Rows are one point carried round by a steady rotation, each followed by how many ticks it has turned.
The counts run from 0 to 188.
[3.4, -19.5, 16.4, 27.9, -2.6, 28.4, -25.7, 54.6, -3.1, -26.9, 13.9, -27.2, -21.5, -1.6, 2.1, 6.8, 20.4, -19.2, 9.5, -10.5, 10.5, -6.4, 2.7, -22.2, -2.6, 16.0, 30.6, 9.6, 12.9, -0.3, 0.0, -22.3, 2.1, -20.8]
160
[-6.3, -11.5, -30.5, -25.0, -5.4, -20.2, -20.1, 4.4, -18.2, -23.3, 4.6, -27.0, -41.1, 24.1, 2.5, -29.6, 20.0, 23.6, -4.1, -27.1, -4.8, 6.3, 10.2, 2.6, -4.5, -23.2, 32.5, -1.3, -13.0, 1.2, -2.1, -19.1, -3.3, 13.5]
88
[26.4, -26.4, 10.7, 12.3, 16.9, -6.9, -37.3, 5.6, 14.9, -0.1, -0.1, -28.0, -22.3, 30.4, -5.0, 5.7, 18.7, 27.8, -3.2, -19.4, -6.4, -20.6, 4.8, -16.2, -6.6, -17.5, 30.9, -4.5, -29.6, 19.4, -5.0, -6.8, 12.2, -9.3]
10
[-20.0, -29.6, 1.1, -2.1, 15.0, -23.1, -24.0, 20.4, -30.5, -31.7, 12.9, -26.1, -24.4, 10.9, 0.3, -3.5, 44.4, 20.4, 6.1, -9.0, 3.3, -14.2, 16.3, 24.5, 10.6, -24.1, -8.9, 10.9, 3.4, 20.2, -3.4, -7.7, 5.0, 15.1]
76
[-31.6, 4.2, -27.6, -24.5, 11.9, -1.0, -5.5, 0.2, 2.6, 4.7, -9.6, 15.8, -10.2, 29.6, 11.2, -8.8, -15.5, -20.0, 23.7, -25.6, -23.1, 26.7, 31.9, -4.3, 18.3, -25.6, 11.3, -3.3, -1.5, -2.1, -39.5, -19.9, 7.2, -19.2]
40
[-15.1, -17.0, -2.8, -15.9, 29.8, -0.8, -17.4, 35.2, 4.8, -43.6, 8.8, -28.0, -8.7, 5.3, 24.7, -0.6, 24.3, 6.3, -10.2, -9.6, -36.0, 12.5, 24.7, -7.6, -8.6, 12.3, 2.0, 14.7, 20.0, 20.7, -14.7, -1.0, 7.3, -5.8]
165
[-0.5, -9.3, 19.8, 7.9, 24.7, -2.1, 6.3, -14.3, -17.3, 24.0, -6.8, 8.3, -28.6, 23.9, 2.8, 29.7, -19.6, -8.7, 36.5, -45.3, -16.8, 22.6, 23.4, 0.6, 21.5, -7.3, -2.3, -10.8, 11.4, -3.2, -27.5, -4.7, 14.8, -29.2]
128
[19.4, 6.0, 1.9, 12.8, -25.5, 11.5, -16.1, 40.1, -4.4, -5.5, -0.5, -13.9, 10.1, 27.7, -3.1, -5.7, -6.1, 32.7, 5.0, -34.0, 0.7, 11.4, 7.1, -40.2, -12.1, 18.0, -12.3, -17.7, -27.8, 28.2, -19.6, 10.6, 6.5, -1.7]
104
[-7.2, 21.9, -39.2, 6.2, -16.2, 26.7, -19.7, 18.8, -28.6, -24.2, 19.0, -16.6, -10.3, 11.6, -8.1, -11.0, 14.2, 16.8, 11.1, -31.2, -0.8, -11.4, -5.7, 10.9, 3.6, -31.8, 4.6, -4.6, -2.6, 4.3, -24.6, -27.4, -16.7, 19.6]
180
[9.9, 0.0, 9.0, -0.3, -46.4, -1.6, -11.0, 35.6, -26.5, -3.5, 3.2, -40.0, -11.2, 10.8, 14.1, 11.0, 4.7, 18.8, 0.0, -32.8, 2.0, 13.0, 2.9, -24.4, -11.4, -5.5, 13.1, -24.4, -24.2, 17.7, -19.9, -21.4, -17.2, 14.8]
93
[6.8, -9.4, 26.8, 17.7, 8.9, 13.8, 1.9, 27.6, -10.9, 15.0, -3.0, 23.9, -31.3, 8.4, 10.5, 11.6, -5.8, -29.6, 22.0, -25.7, -4.3, 36.7, 15.3, 7.2, 12.9, 3.8, 14.5, -25.4, 2.5, -2.7, 7.5, -21.2, 27.4, -24.1]
139
[-20.2, -14.0, 16.2, 6.9, -3.8, 12.3, -16.1, 52.7, -30.5, -10.3, 14.7, -34.3, -13.1, -18.5, 5.8, 2.2, 20.3, -5.0, 6.7, -29.6, -16.7, 25.8, 1.7, 27.4, 4.1, 1.6, -19.7, 3.1, 38.3, -6.9, 10.6, -8.2, 9.9, -3.1]
73
[26.6, -17.1, 10.3, -6.5, 12.7, -14.3, 4.4, 9.3, -1.2, -4.2, 8.6, -26.3, -34.6, 30.0, 0.5, 12.4, 30.1, 11.4, 6.6, -39.7, -16.5, -1.0, 3.9, -18.7, 7.4, -1.3, 33.2, -27.2, -36.4, 22.7, 17.1, -14.1, 4.7, 3.7]
0
[-13.6, -20.3, -0.2, 12.9, 2.9, 9.2, -14.6, 47.1, -20.6, -21.7, 11.9, -7.2, 2.6, 18.3, -26.0, -7.0, 42.4, -5.4, 11.9, -15.1, 3.7, -23.4, 1.8, 28.6, 37.1, -9.3, -19.1, 13.9, 8.9, 19.5, 18.0, -4.5, 13.4, 11.6]
65
[8.6, 9.6, -7.6, 14.0, 0.9, -1.6, -10.8, -9.0, -26.1, -15.6, -7.1, 7.6, 2.0, 38.8, 25.0, 6.8, 28.7, 24.8, 12.8, -56.2, -28.3, -1.7, -6.8, -20.0, -15.6, -0.9, -1.2, -33.1, -7.9, 11.2, -14.7, -21.4, -1.7, 15.0]
184
[-14.8, -21.2, 6.2, 3.8, 19.6, -19.1, -30.1, 19.8, -24.2, -42.4, 9.0, -8.0, -43.2, 13.3, -2.6, -25.7, 49.6, 18.5, -3.0, -23.6, 5.2, 0.2, 16.7, 17.6, 0.9, -9.2, 7.3, 11.6, 5.6, 6.1, 14.0, -1.8, 3.1, 8.0]
77
[-18.7, -4.4, 15.2, 20.6, -4.3, 19.1, -7.1, 53.0, -8.4, -13.0, 11.2, 19.3, 7.0, 20.0, -22.4, -18.8, 30.1, -25.9, 22.8, -15.8, 24.0, -10.8, 14.2, -3.9, 31.7, -0.2, -8.6, 4.8, -17.9, 23.9, 2.8, -4.9, 8.9, -9.6]
55
[-21.9, -33.7, 4.2, 8.0, 5.7, -1.5, -5.1, 31.9, -12.1, -27.3, 9.2, -11.9, -12.9, 25.6, -19.1, 0.8, 43.5, 0.2, 10.9, -27.5, 7.9, -30.9, 9.3, 3.3, 42.4, -4.3, -11.4, 12.9, 4.0, 10.9, 7.3, -1.1, 2.7, 5.4]
66
[-4.4, -38.4, -12.1, -6.0, 33.2, -2.4, -36.6, 42.1, 13.5, -21.1, 1.8, -9.3, -9.0, 22.2, 9.5, -15.7, 23.3, -13.6, 7.8, 10.7, -14.8, -1.1, 20.7, 13.5, -0.9, 0.0, 25.5, 9.3, 7.1, 10.7, 10.3, -17.4, 36.3, -13.5]
156
[-17.5, -14.1, 37.4, 7.2, -0.1, 13.9, -8.4, 43.2, -25.8, -4.1, 11.5, -38.2, -28.9, -17.6, 5.4, 5.6, 21.9, -14.0, 0.4, -20.3, -19.3, 20.6, 5.0, 22.8, 9.5, -2.0, 1.7, 15.9, 27.4, 7.4, -7.3, -12.7, -11.9, -13.0]
72
[13.3, -6.0, -7.9, 1.9, -2.3, 22.1, -29.9, 46.3, 3.3, -20.0, -6.2, -37.5, 1.8, -6.3, 2.8, 10.6, -4.4, 32.2, -16.4, -18.7, -20.5, 10.1, 15.3, 3.4, 3.1, -28.0, -29.6, 1.0, -16.5, 25.2, -23.8, 10.5, 23.3, -3.1]
16
[-3.4, 6.2, -14.9, 25.4, -5.7, 41.0, -31.6, 39.1, -23.3, -42.6, 17.4, -21.3, -27.7, 1.4, -8.4, -8.1, 19.3, 9.2, 4.9, -27.9, 8.0, -7.2, -1.7, -9.5, -6.1, 3.3, 13.8, 13.8, 15.1, 3.6, -14.3, -15.0, -11.0, -1.2]
170
[-4.8, 14.2, -7.8, 17.3, -23.5, 21.6, -12.4, 7.7, -19.6, -10.7, -11.8, 17.7, -3.5, 12.8, 13.2, 29.6, -21.6, -10.5, 26.2, -43.6, 15.8, 3.8, 21.6, -26.0, 10.2, -4.6, -18.4, -23.8, 5.2, -7.9, -35.8, -16.3, 17.4, -8.6]
35
[21.1, -15.1, 10.6, 12.9, -7.7, 20.2, -29.4, 34.5, 6.7, 17.5, -8.6, -53.4, 4.1, -7.1, 14.3, 33.8, -13.8, 9.6, 3.5, -20.3, -24.8, 8.2, -3.4, -10.3, -8.7, -17.4, -2.0, -7.3, -4.0, 1.7, -27.1, -12.7, 17.6, -26.1]
14
[16.9, -6.7, 15.6, 10.4, -4.9, 13.4, 11.4, 34.8, -16.5, 18.6, -5.0, 10.1, -20.7, 2.0, 9.7, 23.8, -13.8, -31.3, 21.7, -25.4, -10.6, 31.8, 14.2, 18.3, 30.6, -12.1, 6.5, -33.8, 6.6, 5.4, 10.1, -31.4, 26.3, -6.8]
140
[18.9, -13.3, 32.2, 21.9, -11.8, 6.3, -19.2, 24.2, -41.5, -2.9, -0.1, -20.5, -42.2, 5.0, 7.9, 9.5, 25.4, 10.3, -3.5, -14.3, -6.5, 15.9, -6.7, 10.7, -14.5, -4.4, 23.9, -15.3, 20.3, 13.5, -10.1, -28.7, -15.1, 6.7]
81
[-12.1, 11.2, -26.4, 11.3, 1.6, 31.5, -25.1, 16.3, -18.0, 3.1, 16.1, 5.7, 5.9, 4.9, -28.2, 1.2, -23.0, 11.5, 32.4, -41.2, 14.2, 11.0, 13.3, 13.7, 23.9, -21.2, -30.3, 10.9, 0.2, -11.6, -16.5, 12.1, 26.0, -20.7]
122
[-2.3, 27.0, -39.7, 9.0, -7.2, 38.8, -33.8, 15.7, -27.4, -10.1, 19.4, -10.4, -9.0, 3.7, 0.1, -14.0, 14.0, 16.8, 4.3, -20.6, -23.2, 7.7, -6.7, 24.7, -13.5, -30.7, 6.7, 0.1, 13.3, 9.3, -25.3, -31.7, -7.1, 13.6]
179
[-16.2, -33.8, -8.9, -28.2, 7.7, -8.1, 1.0, 61.1, 13.8, -31.8, 5.6, -30.1, -6.5, 4.8, 20.4, 6.4, 15.0, -22.0, -1.3, -4.5, -17.6, 5.1, 29.6, -4.7, 29.4, -0.9, -3.4, -1.2, -8.4, 14.7, 2.9, -6.6, 21.6, -2.4]
154
[-1.7, -11.2, -28.5, -20.1, -1.6, -21.1, -23.5, 17.1, -22.5, -32.7, 1.2, -12.8, -30.1, 18.4, 6.3, -25.7, 26.1, 33.0, -10.4, -20.0, -20.1, 10.1, 12.7, 19.9, -5.6, -20.5, 8.4, -15.9, -10.4, 17.5, 6.6, -15.4, 11.4, 26.4]
87
[1.8, -3.1, 26.5, 13.2, 21.8, 9.2, -2.7, 1.6, -20.0, 32.6, -0.6, 14.9, -13.6, 15.7, 3.3, 29.7, -22.8, -13.5, 33.3, -23.2, -15.9, 33.7, 18.5, 15.5, 13.6, -23.3, -1.9, -5.4, 12.9, 10.0, -27.0, -15.7, 14.2, -30.5]
129
[0.4, -9.8, -0.6, -16.6, 14.0, -9.6, -31.0, 13.9, 4.6, 24.3, -9.8, -22.3, 20.7, 37.9, 9.7, 0.2, -11.9, 29.0, 15.8, -17.6, -40.5, 21.0, 13.6, -18.5, -22.9, -3.0, -1.9, -1.5, -12.7, 18.4, -33.7, 4.7, 14.1, -17.9]
107
[-15.3, -32.6, -7.4, -1.1, 1.5, -16.7, -20.2, 36.9, -37.5, -17.3, 6.9, -34.6, -6.9, 6.1, 3.1, 11.3, 33.7, 10.1, 7.9, -12.1, -4.6, -11.6, 8.9, 35.2, 21.1, -24.4, -19.3, 7.0, 17.7, 4.4, -1.7, -17.8, 11.1, 15.5]
75
[-9.0, -22.3, -25.8, -13.3, 15.9, -5.2, -40.6, 13.9, 17.9, -21.7, -6.3, -38.5, -7.1, 11.9, -1.8, 3.1, -1.2, 27.5, 2.3, -26.5, -9.3, -10.5, 26.6, -18.0, 5.6, -24.8, -10.5, 10.7, -18.3, -6.7, -22.5, 13.9, 32.0, -11.9]
18
[-5.0, -8.5, -6.6, 24.5, 13.6, -3.6, -17.8, -2.4, -30.5, 3.0, 4.7, 17.3, 2.6, 38.2, -18.7, 24.7, -1.3, 14.1, 45.7, -23.0, 21.1, -20.9, 19.8, -1.2, 20.6, -27.8, -28.7, 0.9, -8.1, 12.0, -22.8, 3.6, 20.6, -13.2]
124
[4.0, -0.6, 17.7, 26.9, 19.4, -2.4, -16.6, -2.7, -25.1, -8.3, 1.3, 28.8, -12.1, 35.0, -19.3, 13.7, 5.9, 22.6, 32.7, -29.8, 18.0, -6.7, 29.8, -5.7, 11.3, -15.5, -21.3, 0.2, -13.1, 23.9, -24.2, 15.0, 17.1, -9.8]
125
[-28.9, -24.0, 11.7, -7.8, 9.8, 18.5, -0.9, 42.0, -5.3, 18.1, 11.9, -28.8, -1.2, 3.2, -8.8, -1.4, 17.0, -33.6, 21.3, -17.8, -20.9, 14.3, 0.6, 19.2, 36.2, -4.5, 6.0, 16.0, 22.4, -1.3, -3.7, -18.0, 1.4, -19.5]
62
[-6.2, 2.7, -46.8, -5.2, 18.8, 13.6, -36.2, -9.1, 0.0, -10.2, -19.4, 15.5, -21.6, 29.3, -0.7, -5.9, -22.7, 12.0, 15.6, -29.0, -17.1, 4.0, 22.2, 1.6, 3.7, -24.8, 4.8, -3.8, 13.9, -10.0, -34.6, -4.5, 33.9, -13.8]
30
[12.5, -1.0, -32.9, 5.9, -24.9, 16.8, -39.3, 17.8, -6.2, 18.3, 7.1, -31.1, 0.1, 32.2, -17.1, -13.2, -11.9, 18.0, 17.6, -28.5, 2.4, -1.3, -10.7, -23.5, -11.5, -1.9, 36.0, -11.7, -16.9, -13.1, -6.5, -24.0, 5.4, -6.3]
101
[-4.9, 7.9, -2.0, 7.0, -10.9, -0.6, -11.2, 10.1, -19.5, -2.5, -18.1, 16.2, 6.2, 16.2, 27.2, 34.1, -8.7, -6.7, 31.7, -31.1, 1.6, 2.8, 23.9, -22.4, 1.8, -12.8, -24.5, -26.0, 0.3, 12.2, -48.9, -21.3, 17.6, -4.2]
36
[4.7, -10.0, -10.1, 15.3, 23.8, -9.1, -12.8, 10.2, -20.3, -14.2, -1.8, 44.2, -14.4, 31.6, -12.9, 0.2, 7.4, -1.4, 28.2, -22.1, 13.3, -1.9, 29.5, 19.9, 24.1, -23.0, -7.4, -20.5, -12.7, 16.3, 12.1, -5.8, 41.8, 3.7]
135
[8.5, -30.3, 5.8, 2.5, 1.2, 1.8, -6.1, 45.6, -7.4, -32.8, -3.9, -36.5, 1.3, 17.7, 27.1, 40.2, 27.1, 1.9, 2.9, -8.7, -22.9, -17.7, 11.9, -12.9, 8.3, 11.9, -6.7, -2.7, 16.2, 27.9, -18.5, -19.2, 2.8, 11.4]
163
[10.4, -5.5, -15.9, -6.1, 16.1, 12.0, -30.3, 20.6, 3.3, 23.7, -9.8, -11.9, 14.5, 40.1, -7.0, -15.3, -15.6, 31.9, 0.8, -10.5, -43.7, 21.7, 12.8, 3.5, -15.1, -7.9, 5.1, 7.4, -8.5, 37.1, -33.6, 6.0, 13.1, -13.3]
108
[-20.0, -4.1, -22.3, -4.8, -3.0, 30.8, -5.8, 37.6, 1.1, 21.6, 1.0, 11.2, 14.5, 25.8, -14.6, -22.2, 4.3, -37.4, 28.3, -14.9, -18.0, 20.3, 1.9, 20.2, 38.3, -9.7, 10.3, -1.6, 9.4, 0.2, 0.3, -25.2, 17.9, -13.5]
52
[22.3, -6.8, -8.3, 18.8, -7.9, 16.5, -15.1, 13.3, -14.8, -1.8, -3.4, -4.1, 12.5, 44.1, -27.8, 17.4, -3.6, 29.5, 24.6, -35.8, 10.0, -26.0, 8.5, -26.4, 15.5, 0.4, -21.6, -3.3, -14.3, 24.6, -25.4, 17.3, 11.1, -1.2]
114
